a =
[[  7.393  -4.861 -10.825  -9.878  -3.472   4.814  -0.360  -4.877  -6.623
   -3.802  -2.284  -1.490   3.936]
 [ 13.504  -1.611  -9.156  -3.584   5.056  -8.389   4.833  -9.394  -3.995
   -4.997   0.238  -3.745  12.827]
 [ 19.750   4.319  14.065  -7.524  -1.343  -6.372   1.412  -1.838 -13.707
   -5.383   4.141   2.513  -3.739]
 [-20.492  -2.065   0.671  -3.060   5.308 -11.100  -4.522  -1.958  22.127
   -5.392  -9.053  -4.816   8.386]
 [-12.182  -4.012  -0.464  15.203  -3.789  -8.598  -2.253  -1.913   0.813
   -0.441   3.346 -11.998  20.852]
 [-22.895   1.110   5.237   4.076 -15.451   4.794  -4.362  -5.200  -4.290
    3.591 -11.156  -5.258  14.986]]
Find the entry just right of -0.441.
3.346
Find the entry just right of -4.877.
-6.623
The entry just left of -8.389: 5.056
The entry just left of -4.012 is -12.182
Find the third smallest entry.
-15.451
The entry just right of -3.789: -8.598
The entry just left of 3.936 -> -1.490
Find the entry just left of -8.598.
-3.789
Find the second largest entry.
20.852
Find the entry just left of the largest entry.
-1.958
Find the entry just right of 0.671.
-3.060
Find the third largest entry.
19.750
The second smallest entry is -20.492
The entry just left of 3.346 is -0.441
Find the minimum.
-22.895
Find the entry just left of 0.238.
-4.997

M =
[[ 0.08  0.17  0.07  0.01 -0.08  0.24]
 [ 0.11  0.14  0.12  0.04  0.04  0.11]
 [ 0.11  0.15  0.08  0.07  0.10  0.01]
 [ 0.05  0.19  0.08 -0.01 -0.15  0.25]
 [ 0.13  0.15  0.00  0.09  0.16 -0.04]
 [ 0.04  0.20  0.08 -0.01 -0.17  0.25]
 [ 0.11  0.14  0.11  0.03  0.02  0.14]
 [ 0.07  0.18  0.08  0.00 -0.10  0.24]
 [ 0.10  0.15  0.09  0.02 -0.01  0.20]
 [ 0.08  0.18  0.07  0.01 -0.09  0.24]
 [ 0.06  0.19  0.08  0.00 -0.13  0.25]
 [ 0.10  0.14  0.12  0.04  0.04  0.11]
 [ 0.10  0.15  0.12  0.05  0.06  0.07]]
Rows and columns are numbered from 1.
Read off the entry just left of -0.15.
Answer: -0.01
Read off the entry in row 3 and column 1.
Answer: 0.11
The entry at row 1, column 1 -> 0.08
Read off the entry at row 1, column 2.
Answer: 0.17
Read off the entry at row 1, column 3.
Answer: 0.07
Read off the entry just left of -0.17.
Answer: -0.01
The entry in the bottom-right corner: 0.07
The entry in the top-right corner -> 0.24
The top entry of the column that holds the smallest entry -> -0.08
Read off the entry at row 2, column 1.
Answer: 0.11
The entry directly above the smallest entry: 0.16
The smallest entry: -0.17
The entry in row 3 and column 3 is 0.08
The bottom-left entry -> 0.10
The entry at row 2, column 3: 0.12
The entry directly below 0.17 is 0.14
The bottom entry of the column that holds the smallest entry -> 0.06

W = ((148, 568, 313, 172, 477, -265, 115), (-390, 78, 311, 1, -64, 412, 462), (46, -287, 206, 259, 464, 344, -563), (-28, 420, -133, 320, 263, -484, 78), (331, 67, 146, 49, -285, 190, 302), (494, 87, 285, 69, -239, 169, 119), (240, 600, 590, 139, 552, -42, 156), (304, 99, -126, 177, 428, 341, 158), (-337, 19, 307, -22, -205, 366, 530), (-129, 104, 231, 33, -46, 261, 365), (268, 739, 584, 158, 604, -209, 158), (215, 78, 148, 132, -56, 180, 205), (398, 12, -305, 232, 633, 456, 62), (31, -239, 243, 248, 368, 263, -452), (476, 98, 282, 45, -223, 138, 109))
What is the smallest entry? -563
What is the entry just left of the largest entry? 268
The entry just left of 341: 428
What is the entry just left of 19? -337
The centre entry: 177
What is the entry just left of the smallest entry? 344
What is the entry just right of 398? 12
The entry just left of 477 -> 172
The entry just left of 33 is 231

[[ -9  31  18  32  18 -10  -7 -21  30  26  27  21 -18 -17  11  -7]
 [  3  14  19  15   4 -12   4  -3   8   6   8  23  -7 -21  19 -16]
 [ 21 -16   2  -9  -2 -10  -6  23 -13 -17  -6  -1   0  -5  -7 -17]
 [  8   1   7  -8 -18   8  10   7  -8  -7  -5   7  16  -5   8  -2]
 [-15  -7 -20 -20 -22  32  11  -6  -8  -2 -12 -22  24  26 -11  31]]
The first entry on the main diagonal: -9
The bottom-left entry?
Answer: -15
The first entry on the diagonal from the top-right corner is -7
The second entry from the end, reading row by row?
Answer: -11
The 2nd entry in reading order is 31
The largest entry in the first column: 21
The fourth entry from the end, reading row by row: 24
The largest entry in the first row is 32
The smallest entry in the first row: -21
The last entry, reading row by row?
Answer: 31
The 3rd entry on the diagonal from the top-right corner?
Answer: -5
The 3rd entry in reading order?
Answer: 18
The third entry on the main diagonal -> 2
The largest entry in the last row: 32
The entry directly above 16 is 0
The 3rd entry from the end, reading row by row?
Answer: 26
The entry directly below 27?
Answer: 8
The entry just left of 2?
Answer: -16
